In the data rows, the value 128 means zero.
Some points, one per row:
(128, 112, 144, 81, 144, 128, 112, 97)
(128, 112, 144, 97, 144, 128, 97, 112)
(112, 97, 144, 112, 159, 128, 112, 112)
(128, 97, 144, 97, 144, 128, 112, 112)
(128, 112, 144, 97, 144, 128, 97, 128)
(112, 112, 144, 97, 159, 128, 97, 144)
(128, 112, 159, 97, 159, 128, 97, 144)
(112, 112, 159, 112, 159, 144, 112, 144)
(144, 112, 159, 112, 159, 128, 97, 144)
(112, 112, 159, 112, 159, 128, 97, 159)
(144, 112, 175, 128, 159, 128, 97, 159)
(128, 128, 159, 128, 159, 112, 97, 175)
(128, 128, 159, 128, 159, 97, 97, 159)
(112, 128, 159, 144, 144, 112, 128, 159)
(128, 128, 144, 144, 144, 128, 128, 159)
(128, 144, 112, 128, 144, 144, 97, 159)
(112, 144, 97, 128, 144, 175, 128, 144)
(144, 159, 128, 159, 144, 175, 112, 144)
Here are 16 more points, each followed by its number:
(159, 159, 128, 159, 144, 159, 112, 128) 0
(159, 175, 128, 159, 128, 159, 112, 112) 1
(159, 159, 128, 144, 128, 175, 128, 112) 2
(159, 159, 112, 159, 112, 175, 112, 97) 3
(128, 144, 112, 128, 97, 159, 112, 97) 4
(128, 128, 128, 128, 112, 159, 112, 97) 5
(112, 128, 128, 128, 97, 128, 128, 81) 6
(128, 128, 144, 112, 97, 112, 144, 97) 7
(112, 128, 144, 112, 81, 128, 128, 97) 8
(112, 112, 144, 97, 97, 128, 112, 97) 9
(97, 112, 144, 97, 97, 128, 112, 97) 10
(97, 112, 144, 97, 81, 112, 112, 112) 11
(128, 112, 144, 81, 97, 144, 97, 128) 12
(112, 112, 144, 112, 97, 144, 112, 112) 13
(112, 112, 128, 97, 97, 128, 97, 128) 14
(112, 112, 128, 112, 81, 144, 112, 144) 15
Which two of these numbered points are nearest to each point below, ignoring the 2 directions in which the first points spread most? Their numbers follow each, nearest first.
(128, 112, 128, 97, 97, 144, 112, 144) > 12 15
(112, 128, 128, 112, 112, 159, 144, 144) > 13 9
(128, 128, 128, 144, 112, 112, 159, 144) > 7 6
(207, 191, 81, 128, 144, 159, 159, 97) > 2 0
(144, 159, 97, 112, 128, 34, 128, 144) > 7 6
(112, 112, 128, 112, 112, 128, 112, 144) > 14 15
(97, 112, 128, 175, 159, 112, 144, 112) > 6 5
(128, 112, 128, 175, 144, 112, 144, 112) > 6 5
